Here are some rows, each followed by its group. Groups can overlap.
[-0.1 -0.3  0.0 -0.2  0.1  0.1  0.2  1.2 -2.5  0.2  1.0 -0.2 -0.2  0.1  0.1
 -0.3  0.3  0.3  1.4 -1.5 -0.3  1.1  0.1 -0.2] 1
[-0.3  0.3  0.5  0.2  0.3  0.2  1.7 -2.2 -0.7  1.3  0.2  0.1  0.1  0.0  0.0
 -0.1  0.0 -0.2 -0.2  0.3  0.6  1.1 -3.1 -0.2] 2
[ 0.1  0.0 -0.1 -0.3  0.0 -0.2 -0.2 -0.2  0.6  1.2 -2.2 -0.4  2.1 -0.9 -2.7
  1.6  0.6 -0.8  0.0  0.3  0.2 -0.1  0.0  0.0] 3
[-0.3 -0.1  0.1  0.1  0.0  0.4 -0.7 -0.4  0.4  0.4 -0.1  0.1 -0.1 -0.1  0.2
  0.0  0.0 -0.1  1.3 -0.6 -1.4  1.2  0.2 -0.3] 4
[ 0.1  0.0  0.0  0.2  0.2 -0.2 -0.2 -0.2  0.3  0.3  0.0  0.1  0.0  0.2  0.0
  0.6  1.4 -2.6  0.7 -2.0  1.0  0.7  0.0 -0.3] 5
[ 0.9  0.7 -3.8  1.1  1.2  0.3 -0.8 -0.2  0.5  0.1  0.5  1.3 -2.6 -0.5  1.6
  0.0  0.0 -0.1 -0.1  0.2  0.1  0.0  0.1 -0.1] 6
[-0.1  0.1  0.0 -0.1  0.1 -0.2 -0.2  0.7  1.3 -2.8  0.0  1.2  0.1  0.1  0.0
 -0.1 -0.1  0.1  0.7  0.8 -2.1  0.6  0.7 -0.3] 7
[ 0.0 -0.4  0.1  0.0  0.3  0.2  0.3  1.0 -2.2 -0.2  1.0  0.5  0.0  0.2  0.0
 -0.1  0.0  0.3  0.8  0.3 -2.0  1.1  0.6 -0.2] 7
[ 0.0 -0.2  0.4 -0.6 -0.1  0.1 -0.3 -0.2  0.2  0.2  0.0  0.2 -0.1 -0.2  0.0
 -0.1  1.6 -1.2 -2.8  2.4 -0.5 -1.5  1.3  0.4] 4
[ 0.6  1.7 -3.5 -0.1  1.4  0.4 -0.1  0.3  0.1 -2.2  0.8  0.5  0.1  0.0  0.3
  0.0 -0.3 -0.2 -0.3  0.3  0.2 -0.1 -0.1 -0.2] 6
[ 0.0 -0.1  0.4 -0.4 -0.2  0.0  0.0 -0.1  0.1  0.3  0.2  0.3 -0.1 -0.1  0.1
  0.1 -0.1  0.2  1.7 -0.1 -2.3  0.4  1.3  0.1] 4
[-0.1  0.0  0.8  1.8 -2.6 -1.1  1.4  0.3  0.2  0.1  1.0 -0.1 -2.8  1.4  0.6
  0.0 -0.7  0.0 -0.2  0.4  0.4  0.1  0.0 -0.2] 3
[-0.2 -0.2  0.2 -0.5 -0.2  0.4 -0.1  0.0  0.3  0.2  0.0  0.0  0.1  0.0  0.1
  0.0  1.1  0.8 -3.4  2.1 -0.4 -1.2  1.6  0.1] 4
[ 0.0  0.0  0.1 -0.2  0.2 -0.2 -0.2  0.1  0.0 -0.2  0.2  0.1 -0.1 -0.1 -0.1
  0.4  1.7 -2.7 -1.2  2.0  0.1 -2.1  1.4  0.1] 7
[ 0.1 -0.1  0.2  0.0  0.0  0.1 -0.2 -0.1  0.2  0.0  0.1 -0.1 -0.2 -0.1 -0.1
  0.0  0.1  1.0  0.5 -2.5  2.0 -0.7 -1.6  1.7] 5
[ 0.1  0.0 -0.2 -0.3  0.4  0.1 -0.5 -0.1  0.6  1.4 -1.8 -1.0  1.2  0.1 -0.1
 -0.2 -0.1 -0.2  0.0  0.2  0.8  0.9 -3.6  0.0] 4
[-0.1 -0.1  0.2  0.1  0.0  0.0 -0.5 -0.1  0.8  1.2 -2.7  0.2  1.0  0.1  0.0
  1.0  0.9 -4.4  0.5  1.0  0.4  0.0 -0.1 -0.4] 3
[-0.1  1.8 -1.6 -2.5  1.9  0.6  0.1 -0.5  1.2  0.0 -2.2  1.4  0.2  0.0 -0.1
 -0.3  0.3 -0.3 -0.3  0.2  0.2 -0.1  0.1 -0.2] 6
[ 0.1  0.1  0.4  0.1  0.0 -0.1 -0.3  0.0  0.1 -0.2  0.0  0.0 -0.1  0.2  0.2
 -0.5  0.0 -0.1 -0.2  0.9  2.3 -3.6 -2.0  2.8] 7
[-0.1 -0.1  0.3  0.1 -0.4 -0.1  0.1  0.3  1.6 -2.0  0.0  1.9 -2.7  0.8  0.8
  0.1  0.0 -0.3 -0.3  0.3  0.3  0.1  0.2 -0.1] 2
[-0.1  0.0  0.1  0.1 -0.6  0.0 -0.1  0.6  0.6 -2.8  0.9  1.4  1.2 -3.5 -0.1
  1.2  0.0 -0.2 -0.3  0.3  0.4 -0.1 -0.1 -0.3] 2
[ 0.0  0.1  0.0  0.0  0.0  0.1 -0.3  0.0  0.7  1.1 -2.3 -0.1  2.5 -3.2 -0.2
  1.5  0.2 -0.6 -0.1  0.1  0.2 -0.1  0.1 -0.2] 3
[-0.2  0.3 -0.6 -0.1  0.2 -0.1 -0.5 -0.2  0.3  0.1  0.0  1.0  0.0 -3.3  1.6
  0.5  0.0 -0.2 -0.3  0.6  1.3 -2.4 -0.1  1.1] 4
[-0.1  0.0  0.1  0.1  0.3  0.1 -0.2 -0.1  0.3  1.0  0.3 -2.6  0.8  0.3  0.3
  0.1  0.2 -0.1 -0.3  0.4  1.2 -0.5 -3.0  1.6] 8
[-0.1 -0.3  0.5  1.2  0.7 -4.0  0.9  0.3  0.5  0.0 -0.4  0.2  0.0  0.1  0.3
  0.1  0.0 -0.1 -0.2  0.3  1.1 -0.5 -2.7  1.3] 6
[ 0.0  0.3  1.6 -0.3 -3.4  1.8  0.4 -0.1  0.1  0.0  0.2  0.1 -0.2  0.3  1.5
 -2.9 -0.7  1.3 -0.2  0.4  0.3 -0.1  0.0 -0.3] 6
[-0.2  0.1  0.0  0.0  0.1  0.1  0.1  1.3 -1.6 -0.5  0.8 -0.1  0.0  0.1 -0.1
 -0.2  0.1  0.0 -0.3  0.4  1.1  0.0 -2.9  1.5] 1
[ 0.1  0.2  0.1 -0.1  0.1  0.0  0.5  1.2 -2.5  0.1  1.1 -0.1 -0.1  0.4  0.0
  0.1 -0.2  0.1  1.3 -1.4 -0.5  1.0  0.2 -0.2] 1
[ 1.2 -0.6 -3.3  1.9  0.8  0.3 -0.4 -0.2  0.5  0.9  0.4 -3.0  0.6  0.7  0.2
 -0.1  0.1 -0.1 -0.5  0.2  0.3  0.0  0.0 -0.3] 6
[ 0.0  0.0  0.3  0.1  0.1  0.4  1.5 -2.3 -0.5  1.0  0.0  0.1  0.0  0.0 -0.1
 -0.1 -0.2  0.0  1.2 -0.3 -1.6  1.0  0.4 -0.3] 7
[ 0.8  0.9 -3.9  0.7  1.1  0.3  0.0  0.7 -0.9 -1.4  1.1  0.4  0.0 -0.2  0.1
 -0.1 -0.1 -0.2 -0.2  0.1  0.3  0.0  0.0 -0.2] 6
[ 0.1  0.0  0.2  0.2  0.3 -0.3 -0.3 -0.2  0.4  0.1  0.0  0.2  0.2  1.8 -2.3
 -1.9  1.6  0.9  0.6 -2.2  0.5  0.7 -0.6 -0.2] 9
[-0.1  0.0  0.1 -0.1 -0.1  0.0 -0.5  0.0  1.4 -0.8 -2.1  1.3  0.5 -0.8 -0.1
  0.0  0.0  0.8  0.8 -2.4  0.5  0.7  0.2 -0.2] 8
[-0.2  0.4 -0.3 -0.3  0.3  0.0 -0.4 -0.2  0.4 -0.1  0.0  0.1  0.3  1.6 -2.4
 -2.1  1.6  0.2 -0.3  1.2  0.6 -2.7  0.9  0.8] 4
[ 0.1 -0.2  0.1 -0.3  0.0  0.2 -0.1 -0.3  0.3  0.1  0.0  0.5  1.3 -3.5  0.2
  1.1  0.3 -0.2 -0.5  0.2  0.4 -0.2 -0.4  0.0] 9
[ 0.0  0.0  0.1 -0.1  0.2  0.0  0.1  1.3 -1.9 -0.1  1.0 -0.1  0.2  0.0  0.0
 -0.1 -0.1 -0.2 -0.5  0.6  1.2 -2.3 -0.4  1.0] 1
[-0.1 -0.2  0.2 -0.2  0.2  0.0 -0.1  0.0  0.2  1.0 -0.3 -2.4  1.3  0.5  0.0
 -0.1  0.1  0.1  0.4  0.9 -2.2  0.5  1.1  0.1] 7
[-0.1 -0.3  0.2  0.1 -0.3 -0.1  0.2  0.1  0.4  1.5  0.2 -4.4  1.1  1.8  0.2
 -0.2 -0.1  0.0 -0.2  0.3  0.2  0.0  0.0 -0.2] 2
[ 0.0 -0.2  0.1 -0.1  0.3  0.1 -0.3 -0.4  0.4  0.0 -0.2 -0.1 -0.1 -0.1 -0.2
  0.1  0.5  1.4 -3.3  0.1  1.3  0.8 -3.3  1.0] 5
[-0.2 -0.1  0.0  0.1  0.1  0.0  0.4  1.3 -2.4  0.1  1.0 -0.4  0.0  0.2  0.0
  0.0  0.2  0.0  0.7  0.8 -2.1  0.5  1.1  0.1] 1
[ 0.0 -0.1  0.2  1.5 -1.1 -2.9  1.2  0.3  0.4 -0.2 -0.2  0.4  0.0 -0.2  0.2
 -0.3 -0.2 -0.1  0.5  1.4 -1.9 -0.1  1.1 -0.1] 6
[-0.1  0.1  0.0  0.0  0.1  0.0 -0.1 -0.2  0.2  0.0  0.3  1.6 -1.7 -2.3  1.8
  0.3  0.0  0.1 -0.5  0.2  0.2  0.1  0.0 -0.3] 8
[-0.1 -0.2  0.0 -0.1  0.1  0.1  0.1  1.3 -1.4 -0.9  1.2  0.0  0.3  0.1 -0.1
 -0.3 -0.1 -0.2 -0.4  0.2  0.5  1.3 -2.4 -1.1] 1
[ 0.1 -0.1  0.1 -0.1 -0.1  0.0 -0.2  0.3  1.2 -2.4 -0.1  0.8  0.3 -0.1  0.1
 -0.2  0.1 -0.5 -0.3  0.3  0.3  0.0  0.1 -0.1] 1
[ 0.1  0.0  0.2  0.2  0.3  1.3  0.5 -3.5  0.7  1.0  0.0  0.1  0.0 -0.1  0.1
 -0.2  0.0  0.0 -0.3  0.2  0.3  0.0  0.0 -0.4] 2
[ 0.2  0.0  0.3  0.0  1.6 -1.0 -2.8  1.4  0.6  0.1  0.6  1.3 -2.9  0.5  1.3
  0.2 -0.5  0.1 -0.4  0.2  0.2 -0.1 -0.2 -0.3] 3
[-0.1 -0.2  0.1  0.0  0.1  0.0 -0.3 -0.2  0.2  0.3  0.1  0.1  0.7  0.6 -4.2
  1.3  0.9  0.0 -0.3  0.6  1.4 -2.2 -0.4  1.4] 9
[-0.1 -0.1  0.0 -0.1  0.2  1.3  0.5 -4.1  1.1  0.9 -0.1 -0.2  0.0  0.0  0.1
  0.0  0.1 -0.1 -0.3  0.2  0.3  0.0 -0.3 -0.3] 2
[ 0.0 -0.3  0.3  0.0  0.0  0.1 -0.1  0.3  1.5 -1.8 -1.1  1.4  0.4 -0.5 -0.2
  0.0  0.1  0.7  0.1 -2.3  1.0  0.8  0.0 -0.3] 8
[-0.1  0.1 -0.1  0.1  0.1 -0.2 -0.1 -0.1  0.3  0.1  0.1  0.1 -0.1  0.3  0.2
  0.4  1.8 -1.8 -0.3 -1.6  1.0  0.7  0.0 -0.4] 5
[-0.1  0.1  0.0  0.3 -0.1 -0.1 -0.1  1.1 -0.3 -2.0  0.9  0.2  0.0  0.0  0.1
  0.0  0.0 -0.3 -0.3  0.2  0.4  0.1  0.7  0.8] 1
[ 0.0  0.0  0.2  0.0  0.1  0.0 -0.4 -0.1  1.1  0.3 -2.6  1.4  0.6 -0.4  0.0
  0.0  0.0  0.2  1.3 -1.5 -0.6  1.1  0.0 -0.2] 8
[ 0.2  0.0  0.1  0.0  0.3  0.2  0.7  0.6 -2.1  0.7  0.1  0.2  0.2  0.1  0.0
  0.1 -0.1  0.1  1.2 -0.7 -1.3  1.0  0.1 -0.2] 7
[-0.4  0.0 -0.1  0.1 -0.8 -0.2  0.0 -0.3  0.1  0.2 -0.2  0.0  0.0  0.1 -0.1
 -0.4 -0.1 -0.1  0.2  1.6 -1.0 -2.2  0.7  1.2] 4
[-0.2  0.0  0.3  0.0  0.2  0.0 -0.2  0.0  0.1  0.0 -0.3  0.0  0.0 -0.1 -0.1
  0.0  0.4  1.8 -3.0  0.2  1.8 -2.2  0.3  1.0] 5
[ 0.1 -0.4  0.1  0.0  0.2  0.0 -0.2 -0.1  0.8  1.1 -2.6  0.5  0.9  0.0 -0.1
 -0.2  0.2 -0.2 -0.7  0.4  0.5  0.8  0.5 -3.9] 3
[ 0.0  0.0 -0.5  0.0  0.4  0.2 -0.4  0.0  0.3  0.2  1.1 -1.3 -1.6  1.6  0.1
  0.0 -0.1  0.0 -0.1  0.6  1.5 -1.6 -1.6  1.5] 4
[-0.1  0.3  0.2 -0.1  0.2  0.4  1.5 -1.8 -0.9  1.0  0.0  0.1  0.2 -0.1 -0.1
  0.1 -0.1  0.0  1.1 -0.1 -1.7  1.2  0.4 -0.4] 7
[-0.2  0.0  1.5  0.2 -3.4  1.3  0.5  0.0  0.3  0.2  1.1 -0.9 -2.4  1.9  0.6
  0.0 -0.6  0.2 -0.2  0.2  0.4  0.0 -0.1  0.0] 3
[ 0.1 -0.2  0.3 -0.3  0.2 -0.2 -0.3 -0.2  0.1  0.1  0.2  0.1  0.1  0.3  1.8
 -1.3 -2.4  2.0  1.4 -0.4 -1.8  1.2  0.3 -0.3] 5
[-0.1  0.1  0.1  0.2  0.0  0.1 -0.2 -0.1  0.3  0.1  0.0  0.1  0.2  0.1  0.2
 -0.1  1.0  0.8 -3.5  1.0  1.9 -2.6  0.4  0.9] 5
[ 0.0  0.0  0.3  0.2 -0.3  0.4 -0.4 -0.1  0.4  0.1 -0.1  0.1  0.1 -0.2  0.3
 -0.2 -0.1 -0.1  0.8  2.3 -3.9 -0.4  2.3  0.2] 4
[ 0.2 -0.1  0.1 -0.2  1.1  0.3 -3.9  0.9  0.7  0.3  0.5  1.3 -2.6 -0.1  1.5
  0.3 -0.6 -0.1 -0.1  0.2  0.2  0.0  0.1 -0.2] 3
[-0.1 -0.1  1.0  1.2 -3.6  0.4  1.2  0.0  0.2  0.2  1.0 -0.4 -2.7  1.8  0.6
 -0.1 -0.7 -0.1  0.0  0.2  0.3  0.1  0.0 -0.5] 3
[ 0.0 -0.1  0.2 -0.3  0.3 -0.2  0.0  1.1  0.1 -0.8  0.3 -1.6  1.3  0.3  0.0
  0.1  0.0 -0.4 -0.2  0.4  0.3  0.1 -0.2  0.0] 3
[-0.1  0.0  0.2  0.0  0.1  0.0 -0.1 -0.3  0.2  0.2  0.0 -0.1  0.5  1.4 -3.8
 -0.4  1.5  0.1  0.7  0.9 -1.9  0.5  0.4  0.2] 9
[ 0.1  0.0  0.1 -0.2  0.2  0.0  0.6  1.0 -2.3  0.3  1.0 -0.2 -0.1  0.1  0.0
 -0.2  0.1  0.0  1.1 -1.1 -1.1  1.2  0.2  0.1] 1
[-0.1  0.0  0.1 -0.3 -0.1  0.0 -0.1 -0.3  0.3  0.1  0.1  0.2  1.3 -1.8 -2.7
  1.8  0.4 -0.3 -0.4  0.4  0.5 -0.1 -0.1  1.7] 9
[ 0.0  0.0  0.2 -0.3  0.2  1.1  0.5 -3.8  0.9  0.8  0.0  0.2 -0.2 -0.1 -0.1
  0.0 -0.1  0.1 -0.3  0.5  0.3  0.1  0.1 -0.1] 2
[-0.2 -0.2  0.0  0.3  0.0 -0.3  0.1 -0.2  0.2  0.1 -0.1  0.0 -0.1 -0.1 -0.2
 -0.3 -0.2 -0.1  0.2  1.0 -2.2  0.9  2.3 -1.8] 4
[ 0.1 -0.5  0.1 -0.1  0.1  0.0  0.3  1.1 -2.0  0.3  0.4  0.4 -0.1  0.0 -0.1
 -0.1  0.0  0.2  1.1 -0.8 -1.3  1.2  0.3 -0.4] 7
[-0.2 -0.4  0.3 -0.3  0.0  0.1  0.0  1.3 -1.2 -1.0  1.0  0.2  0.2  0.1  0.1
 -0.2  0.1  0.1 -0.2  0.2  0.4  0.8 -0.3 -3.5] 1
[ 0.0 -0.1  0.2  0.0  0.0  0.0 -0.3 -0.1  0.0  0.1  0.1  0.1  0.2  0.0  0.4
  1.5 -2.6 -1.1  1.0  1.6 -0.5 -1.9  1.6  0.5] 7
[-0.2 -0.2  0.1  0.1  1.7 -1.9 -2.3  1.2  0.6  0.7  0.5 -2.9  0.7  0.7  0.3
  0.0 -0.6 -0.1 -0.1  0.2  0.1  0.0  0.1 -0.1] 3
[-0.3  0.3  0.3  0.0  0.1 -0.1  0.3  1.1 -2.2  0.0  1.1  0.1 -0.4  0.1 -0.1
 -0.2  0.0  0.5  1.4 -1.6 -0.3  1.1  0.2 -0.1] 1
[ 1.3 -0.2 -3.6  1.4  0.6  0.4 -0.2  0.9 -0.6 -1.6  1.3  0.4 -0.1  0.1  0.1
 -0.1  0.1 -0.3 -0.3  0.3  0.3  0.0  0.0 -0.3] 6
[-0.1  0.0  0.2 -0.1  0.0  0.0  0.3  1.4 -2.1  0.1  0.9 -0.1  0.0 -0.1  0.2
 -0.1 -0.2 -0.1 -0.3  1.2 -0.3 -1.9  1.5  0.4] 1
[-0.2  0.2  0.1  0.1  0.2 -0.1 -0.2  0.6  1.1 -2.7  0.4  0.8  0.2  0.0 -0.4
  0.2  0.1  0.8  0.6 -2.3  0.8  0.7 -0.1 -0.3] 8
[ 0.2  0.2 -0.5 -0.2  0.2  0.3 -0.2 -0.3  0.1  0.2  0.0  1.4 -1.4 -2.4  1.5
  0.2  0.0 -0.2 -0.3  0.7  1.1 -2.3 -0.4  1.0] 4
[-0.3  0.7  1.7 -3.9  0.4  1.2  0.1 -0.2 -0.3  0.3  0.4  1.3 -2.3 -0.5  1.5
  0.0  0.3  0.1 -0.3  0.3  0.3  0.0 -0.2 -0.2] 6
[-0.2 -0.2  0.1  0.0  0.2 -0.2 -0.3 -0.2  0.5  1.5 -1.8  0.3 -0.6 -0.8  1.8
  0.2  0.1 -0.5  0.0  0.4  0.2 -0.1 -0.1 -0.2] 3
[-0.3  0.1  0.5  0.0  0.3 -0.6  0.1  0.2  0.3  0.1 -0.2  0.1  0.0 -0.2  0.0
 -0.1  0.0 -0.3  0.6  0.8 -2.1  0.7  0.8  1.2] 4
[ 0.0 -0.1  0.1  0.0 -0.2  0.0  0.1  0.2  0.0 -0.2  0.1  0.0 -0.2  0.0  0.0
 -0.3  0.1  0.7  1.0 -1.6  0.8 -1.9  1.3  0.3] 7
[-0.1 -0.2  0.0 -0.1  0.0  0.0 -0.2  0.4  1.3 -2.5  0.4  0.9  0.2  0.1 -0.5
  0.0  0.0  0.7  0.5 -2.3  0.9  0.5  0.1 -0.2] 8
[ 0.0 -0.2  0.2  0.0  0.1  0.0 -0.1 -0.3  0.3  0.1 -0.1  0.0  0.2  1.6 -2.5
 -1.6  1.6  0.8  1.3 -2.0  0.2  0.9 -0.4  0.0] 9
[ 0.0 -0.1  0.1  0.0 -0.1  0.0  0.1  1.0  0.1 -2.4  1.1  0.7 -0.1  0.2 -0.7
 -0.1  0.3  0.1  0.9  0.2 -2.0  0.9  0.4 -0.2] 8
[ 0.0 -0.2  0.5 -0.4 -0.2  0.2 -0.2 -0.2  0.3  0.2 -0.1  0.0 -0.1  0.0  0.1
 -0.1  0.1  1.2 -0.5 -0.7 -0.2 -0.7  1.3  0.0] 4
[-0.1  0.0  0.1 -0.2  0.1  0.2  0.2  1.4 -1.8 -0.6  1.3  0.3 -0.3  0.0  0.1
 -0.2 -0.1  0.2  0.8  0.0 -1.8  0.9  0.6  0.0] 1
[ 0.1  0.0  0.2  0.3 -0.1  0.0 -0.1 -0.2  0.6  1.9 -1.4 -3.9  2.0  0.9 -0.2
 -0.2 -0.4  0.0 -0.3  0.2  0.3  0.0  0.0 -0.5] 2
[-0.2  0.0  0.7  1.3 -3.4 -0.1  1.2 -0.1  0.4  0.7  1.0 -2.6 -0.1  1.3  0.0
  0.0 -0.7  0.0 -0.3  0.1  0.2  0.0 -0.1 -0.1] 3
Which 3 groups are nearest to each row below, nearest first, going by the distance to the centre of the group?
[ 0.1  0.2  0.0 -0.3  0.1  1.2  0.5 -3.9  1.2  1.0  0.1  0.0  0.0 -0.1  0.0
 -0.3  0.3 -0.1 -0.3  0.2  0.2  0.1 -0.1  0.0] >> 2 4 5
Which 3 groups are nearest to each row below, nearest first, going by the average distance to the group's rows?
[-0.2  0.1  0.0 -0.2  0.0  0.0  0.0  1.2 -0.9 -1.6  0.9 -0.1  0.2  0.0 -0.1
  0.0 -0.1 -0.1 -0.2  0.3  0.1  0.1  1.6 -3.0] >> 1 7 8
[-0.1 -0.2  0.1  0.0  0.2 -0.1  0.5  1.3 -2.0 -0.2  1.1  0.0  0.0  0.2  0.0
 -0.1  0.0 -0.2 -0.2  1.0  0.6 -2.7  1.0  0.5] >> 1 7 4
[-0.2 -0.1  0.3  1.3 -0.2 -3.8  1.6  0.4  0.5  0.0 -0.3  0.2  0.0  0.1 -0.1
  0.0 -0.1  0.1 -0.4  1.0  0.7 -2.6  1.0  0.5] >> 4 7 1
[ 0.2 -0.1  0.2  0.4 -0.6  0.2 -0.1 -0.4  0.4  0.3  0.0  0.1  0.2 -0.2  0.2
 -0.1  0.2  0.0  0.4  1.3 -0.9 -0.7 -1.2  1.6] >> 4 7 1
Group 8 spreads out most along one direction. Which 3 other groups' directions of most spread are closest to that one, closest first?
2 4 5
Which 4 groups are nearest to each row below, nearest first, going by the distance to the centre of the group?
[ 0.0  0.1  0.3  1.5 -1.5 -2.7  1.7  0.4  0.3  0.0 -0.3  0.1  0.2  0.1  0.0
  0.0  0.3  0.2  1.0  0.3 -1.7  1.2  0.6 -0.2] >> 7 3 4 1
[ 0.0 -0.2  0.2 -0.1  0.2  0.2  0.3  1.2 -1.7 -0.5  0.8 -0.1  0.2  0.2 -0.3
 -0.2 -0.1 -0.2 -0.4  0.5  1.4 -0.9 -2.3  1.4] >> 1 5 6 7
Which 4 groups are nearest to each row below, nearest first, going by the distance to the group's nearest row?
[-0.1  0.4  1.8 -2.9 -0.9  1.6  0.1  0.1 -0.1  0.3  0.0  0.4  1.3 -3.2 -0.3
  1.2  0.2 -0.1  0.0  0.4  0.3  0.0  0.1 -0.4] >> 9 3 2 6
[ 1.4 -1.2 -2.8  1.6  0.8  0.3 -0.7 -0.3  0.7  1.4 -1.4 -1.5  1.2  0.3  0.2
  0.0 -0.1 -0.1 -0.2  0.2  0.3 -0.1  0.0 -0.2] >> 6 2 3 7
[-0.1  0.0  0.1  0.0  0.3 -0.3 -0.3 -0.4  0.8  1.1 -2.7  0.2  0.8  0.3  0.1
  0.3  1.8 -3.2 -1.5  1.4  0.4  0.1 -0.1  0.1] >> 3 7 4 5
[-0.1 -0.2 -0.1  0.0  0.0  0.0 -0.3 -0.2  0.3  0.2  0.0  0.3  1.5 -2.1 -1.8
  1.7  0.3  0.0 -0.4  0.1  0.4 -0.2 -0.5  0.7] >> 9 3 2 4
[ 0.0 -0.1  0.1 -0.1 -0.1  0.0  0.1 -0.3  0.5  0.3  0.8  0.8 -3.4  1.2  1.2
 -0.1  0.0 -0.2 -0.3  0.2  0.3 -0.2  0.0  1.4] >> 2 4 3 8
[ 0.0 -0.1  0.0  0.1  0.0  0.2 -0.2  0.0  0.4  0.2 -0.1  0.2 -0.1 -0.1 -0.1
 -0.1  0.0  0.4  1.3 -1.6  0.4  0.4 -2.3  1.7] >> 5 1 4 8
[-0.1  0.0  0.1  0.0  0.5 -0.1  1.2 -2.8 -0.3  1.2  0.0  0.2  0.3  0.1  0.1
  0.0  0.0 -0.2 -0.3  0.3  0.3  0.5  0.7 -3.9] >> 2 3 7 4
[-0.1  0.2 -0.5 -0.2  0.1  0.0 -0.2  0.1  0.5  1.1  0.0 -2.5  1.0  0.7 -0.1
  0.0  0.0 -0.1 -0.3  0.5  1.1 -0.4 -3.1  1.4] >> 8 4 1 3
[-0.1  0.1  0.2  0.2  0.1  0.2  0.0  1.2 -1.1 -1.6  1.2  0.6 -0.3  0.1  0.2
  0.1 -0.3  0.0 -0.2  1.3 -0.1 -2.2  1.2  0.6] >> 1 4 7 3
Which 3 other groups have their centres nearest to the centre of group 6, nearest first?
4 7 5
Which 3 other groups have their centres nearest to the centre of group 1, nearest first?
7 6 4
Which 4 groups are nearest to each row below, nearest first, going by the average distance to the group's rows?
[-0.1  0.0  0.2  0.2 -0.2 -0.1  0.6  1.3 -2.4  0.3  0.9  0.2  0.0 -0.2  0.4
  1.6 -2.0 -2.0  1.2  0.7  0.3 -0.2  0.1 -0.1] >> 1 7 4 3
[-0.1  0.0  0.1 -0.2 -0.1  0.0 -0.1 -0.1  0.3  0.1 -0.1  0.1  0.0  0.3  1.2
  0.5 -3.6  1.3  0.9  0.9 -1.8  0.1  1.2  0.0] >> 7 4 1 8
[ 0.0 -0.1  0.0  0.0  0.2 -0.2 -0.1 -0.1  0.3  0.0  0.0  1.2  0.5 -3.8  1.2
  1.2  0.0  0.0 -0.2  0.2  0.4 -0.1 -0.2 -0.5] >> 8 4 1 7
[-0.2 -0.1  0.2 -0.4  0.1 -0.4  0.1  1.3 -1.4 -1.1  1.2  0.5 -0.5 -0.3  0.4
 -0.2 -0.2 -0.3  0.1  1.3 -1.1 -1.1  1.4  0.3] >> 1 7 4 8
[ 0.0  0.0  0.8  1.6 -2.7 -1.2  1.1  0.0  0.5 -0.2 -0.2  0.3 -0.1  0.1  0.1
 -0.1  0.4  1.2 -1.1 -1.5  1.3  0.2  0.1 -0.3] >> 8 5 1 3
[-0.1 -0.1  0.1 -0.1  0.2 -0.3  0.0  1.3 -0.5 -1.9  1.0  0.1  0.3  0.2  0.1
 -0.1  0.1 -0.1 -0.4  0.1  0.2  0.0  1.0 -0.2] >> 1 8 7 4
[-0.1  0.0  0.2 -0.2  0.3 -0.5  1.6 -1.3 -1.6  1.4  0.3  0.1 -0.2  0.1 -0.1
  0.0 -0.2 -0.2 -0.3  1.3 -1.4 -0.9  1.1  0.0] >> 7 4 1 2
[-0.2 -0.1  0.1 -0.3 -0.2 -0.1  0.0 -0.3  0.3  0.3 -0.2 -0.1  0.1  0.1  0.2
  1.3 -0.1 -3.2  1.3  1.2 -0.3 -1.9  1.4  0.1] >> 7 4 1 3
[-0.3 -0.1  0.3  0.0  0.3  0.5  1.0 -2.8 -0.3  1.2  0.1  0.1  0.1  0.1  0.3
  0.0 -0.1 -0.3 -0.4  0.3  0.2  0.3  1.6 -2.7] >> 2 7 4 1
[-0.2  0.0  0.2  0.0  0.2  0.0  0.2  1.4 -2.5  0.3  1.0 -0.3 -0.2  0.1  0.3
 -0.4  0.2  0.2  1.4 -0.9 -1.1  1.0  0.1 -0.3] >> 1 7 8 4
[ 0.0 -0.1  0.3  0.0 -0.3  0.1 -0.1  0.6  0.9 -2.5  0.7  1.7  0.6 -3.3  1.0
  0.8  0.2 -0.3 -0.4  0.2  0.3  0.1 -0.1 -0.2] >> 8 1 4 7
[ 0.0  0.0  0.5  0.2 -0.3 -0.1  0.5  1.4 -1.9 -0.4  1.0  0.2 -0.2  0.0  1.1
  0.0 -3.7  1.3  0.2  0.1  0.2  0.0  0.0 -0.3] >> 1 7 8 4
Group 2 spreads out most along one direction. Which 3 other groups' directions of most spread are closest to that one, closest first?
8 9 1
